One vector is turned by the same rotation once a step. Each row is the vector after some number of steps, and that number follows the row.
The counts run from 0 to 194.
[86,68,84,125,83,107,55,103,102,103,111,84,125,85,129,125,117,97,145,117,88,109,110,75,95,112,46,92,101,94,115,89,111,73,82,108,104,102,92,72,121,94,76,109,123,100,91,62,141,106,78,83,93,141,106] : 8
[99,86,93,83,61,97,98,145,110,86,71,106,132,73,95,125,88,118,111,100,99,113,51,117,105,120,81,153,101,112,93,87,69,122,99,103,142,107,80,84,88,106,85,81,102,115,133,98,96,92,104,101,127,120,41] : 174
[78,101,112,91,125,104,68,94,102,108,127,123,143,116,138,138,120,119,62,80,54,106,107,115,126,100,92,117,107,98,98,112,110,76,114,87,125,120,85,76,144,90,92,57,92,121,99,127,91,97,95,87,110,107,53] : 30
[109,54,93,124,105,105,100,133,97,73,100,121,133,67,125,109,127,82,152,104,98,90,73,115,115,128,50,92,94,119,102,137,111,109,98,114,106,90,86,78,83,98,79,105,126,74,108,76,117,88,126,98,85,118,60] : 101
[127,122,121,81,92,121,93,113,104,69,112,111,99,63,144,104,137,98,130,132,79,120,88,102,108,144,82,135,80,94,95,112,124,68,85,100,89,120,52,85,116,109,98,109,89,97,93,71,80,58,93,114,99,121,80] : 190
[107,100,131,71,46,123,75,126,120,103,82,82,94,68,148,118,115,98,112,104,94,139,80,96,129,123,133,120,118,101,91,106,125,71,111,72,111,97,53,106,91,91,80,111,82,108,94,103,94,85,113,92,89,89,70] : 48
[127,88,91,123,155,99,91,97,104,77,98,120,122,101,107,131,146,113,101,87,70,78,86,153,139,93,68,104,107,112,90,142,113,95,101,111,79,86,113,76,112,114,104,89,98,112,123,103,89,85,120,96,120,74,62] : 112
[72,121,117,72,64,115,83,128,127,109,108,103,132,99,120,122,106,122,93,105,91,127,83,101,82,130,78,124,106,113,98,84,78,79,117,110,147,139,64,77,115,97,100,63,118,99,91,108,93,78,86,105,97,141,58] : 170
[76,104,111,89,94,101,84,136,113,100,83,108,133,123,82,132,86,128,82,85,74,94,71,124,98,86,83,148,118,96,102,68,52,120,114,104,135,115,97,79,98,107,109,64,117,122,118,109,103,89,89,97,140,115,56] : 166
[93,98,128,121,71,109,81,119,139,77,89,84,134,85,67,103,102,87,147,83,119,97,75,76,52,123,74,110,115,129,84,77,71,115,96,81,123,110,90,97,97,107,102,97,134,72,98,86,114,102,108,105,90,142,72] : 81
[105,80,112,123,124,103,93,108,107,79,109,122,114,84,142,120,161,96,129,103,81,113,107,113,118,128,52,75,103,118,92,159,128,68,100,123,104,109,80,81,108,100,90,92,108,81,98,98,96,80,114,102,71,108,63] : 109
[133,111,85,111,106,121,46,85,129,105,86,62,111,98,102,132,108,116,94,92,88,91,84,129,124,68,105,98,138,93,92,93,119,56,101,80,84,75,115,88,118,79,96,119,84,135,108,97,101,107,103,75,130,60,102] : 132
[56,63,138,127,78,102,54,138,92,99,69,74,100,114,113,117,92,100,135,110,86,125,101,80,110,74,87,107,150,87,109,70,97,86,109,78,111,89,81,93,72,104,93,132,111,100,94,77,131,107,94,81,99,96,103] : 148
[104,133,153,73,79,141,69,116,123,103,105,84,82,90,138,118,131,100,113,112,86,118,89,94,104,108,130,126,118,75,103,94,111,51,107,76,75,105,62,102,94,113,110,121,90,100,76,89,97,52,100,96,105,90,97] : 56
[90,57,112,100,98,74,77,123,100,92,73,113,135,91,114,138,103,106,90,82,73,128,85,101,141,101,103,133,122,111,80,116,114,117,116,80,133,89,83,97,104,94,73,76,85,116,133,122,98,122,110,86,107,91,35] : 33
[111,91,92,114,103,125,45,99,114,106,82,64,112,114,103,126,91,111,108,97,87,89,78,121,121,59,102,107,139,78,103,75,104,72,99,72,78,69,114,89,93,86,94,134,94,139,101,88,121,99,102,60,135,70,114] : 139
[116,91,112,134,96,97,69,88,132,81,85,77,98,74,126,131,143,111,123,94,94,136,113,103,126,112,86,68,137,125,71,139,137,52,102,95,115,98,87,95,123,87,89,107,88,107,106,111,84,111,107,95,77,88,64] : 122
[141,119,90,66,100,119,99,119,99,75,98,115,119,70,113,118,116,107,108,119,78,80,55,139,117,121,90,161,80,87,100,107,99,100,83,100,88,96,85,78,98,116,104,101,86,127,123,69,88,63,101,110,144,100,65] : 186
[96,103,167,103,69,116,74,127,116,80,74,74,74,88,106,110,117,81,143,113,92,130,93,84,101,109,122,130,130,88,91,91,102,84,103,63,90,89,66,111,69,128,103,140,100,79,93,74,105,73,102,102,93,93,93] : 61
[53,87,133,112,99,93,74,143,104,95,70,106,129,134,78,130,85,115,104,93,77,105,83,117,103,70,77,145,134,90,104,69,58,120,112,90,133,101,100,81,80,122,106,89,117,111,113,103,118,104,92,86,131,105,69] : 160
[86,107,160,124,80,94,76,118,133,67,74,73,112,92,51,113,105,86,145,89,113,110,87,81,64,110,84,124,130,116,82,74,71,109,96,74,110,101,86,101,84,125,111,111,129,78,102,84,110,99,107,107,95,128,78] : 74
[83,99,115,107,103,135,46,110,108,115,99,76,109,134,115,126,98,116,94,100,79,87,91,112,110,56,92,112,135,67,122,65,96,68,110,79,79,86,103,83,100,94,102,120,108,126,83,82,128,89,91,68,135,83,120] : 145
[98,87,107,112,71,111,81,122,123,80,103,99,146,77,98,105,99,83,150,92,118,90,56,86,64,136,55,91,101,123,97,93,81,111,95,97,122,112,87,87,98,90,82,94,141,75,97,77,121,100,112,104,81,150,66] : 88
[114,98,107,111,140,111,90,95,112,85,127,123,118,94,143,121,165,106,110,95,73,92,99,127,124,114,59,82,93,107,92,146,127,64,107,117,88,108,87,74,121,105,101,89,108,91,96,101,84,73,112,99,87,96,71] : 110
[71,90,119,100,114,101,68,107,105,105,119,124,140,110,147,130,130,111,80,89,65,127,109,92,121,111,87,105,112,103,93,117,118,69,114,97,126,123,75,81,139,91,89,60,94,109,96,125,92,111,89,91,93,115,63] : 29
[76,74,96,117,148,103,55,97,85,107,135,117,143,124,126,129,118,111,92,97,52,77,100,111,118,83,62,120,98,76,120,92,105,83,92,102,93,102,100,65,131,103,94,81,108,114,96,84,129,92,80,76,130,120,96] : 17
[79,138,169,110,88,122,66,107,135,84,103,80,91,104,89,104,129,92,134,98,95,112,105,74,63,115,94,118,128,94,89,75,84,71,105,69,92,121,70,95,96,128,119,112,115,82,77,90,99,64,95,114,94,124,99] : 69
[52,46,114,133,113,80,68,116,81,90,107,122,132,103,142,124,128,98,120,100,63,126,120,78,123,104,61,111,108,97,100,109,117,95,100,95,129,102,72,74,113,103,79,85,113,94,102,94,121,117,86,90,83,132,69] : 21
[118,55,82,115,116,101,98,132,87,74,96,123,144,82,109,110,122,83,141,100,94,69,54,136,119,117,57,108,91,119,102,127,101,128,91,111,99,84,100,82,83,105,81,98,127,87,118,73,117,87,128,97,111,109,56] : 100
[67,88,121,96,63,88,90,149,109,95,77,106,126,90,95,125,93,118,115,95,95,127,78,103,104,111,78,138,119,108,92,85,67,118,109,107,148,112,74,85,83,107,93,76,119,101,116,103,112,101,93,101,106,130,47] : 168
[103,128,96,61,68,127,89,127,124,102,115,111,125,77,139,121,110,117,99,115,87,119,71,110,89,139,83,131,89,103,105,99,90,77,102,115,129,134,67,76,120,96,91,78,102,109,92,96,89,67,90,102,106,143,63] : 177
[74,75,126,120,69,120,42,124,111,107,84,63,97,93,133,115,100,102,135,118,98,132,101,77,110,87,91,90,147,85,105,78,119,60,102,77,100,81,79,96,87,88,87,134,113,100,81,74,128,103,91,70,85,95,112] : 142
[100,73,114,78,65,94,75,125,112,95,68,93,121,75,129,131,98,102,98,87,89,137,75,106,143,111,131,134,120,114,83,111,115,97,119,74,128,82,71,103,89,88,68,95,76,115,124,115,89,114,114,82,101,85,42] : 40
[98,102,80,121,75,122,45,85,127,111,115,65,120,87,116,129,117,103,134,120,96,98,107,88,81,113,49,74,108,98,110,76,99,54,73,110,104,109,106,64,132,90,98,107,122,104,88,69,133,103,78,86,101,137,113] : 2
[125,101,115,89,77,103,99,125,99,64,93,109,96,50,137,105,131,89,145,135,89,122,80,99,117,146,87,140,91,106,93,118,116,87,89,100,106,106,56,90,97,113,90,119,96,96,110,64,93,71,100,117,99,119,65] : 189
[115,111,142,87,93,114,77,122,106,80,74,82,79,98,86,114,110,91,120,102,91,98,72,123,112,82,133,157,123,77,94,82,90,102,103,65,76,74,86,102,65,132,111,133,95,113,108,80,108,72,113,97,131,67,91] : 59
[128,88,114,71,73,105,76,133,110,96,65,93,108,78,121,124,99,105,100,97,87,115,59,116,142,103,135,142,121,97,92,100,119,101,112,70,106,72,81,99,83,92,77,112,76,120,117,107,92,99,118,84,117,65,60] : 46
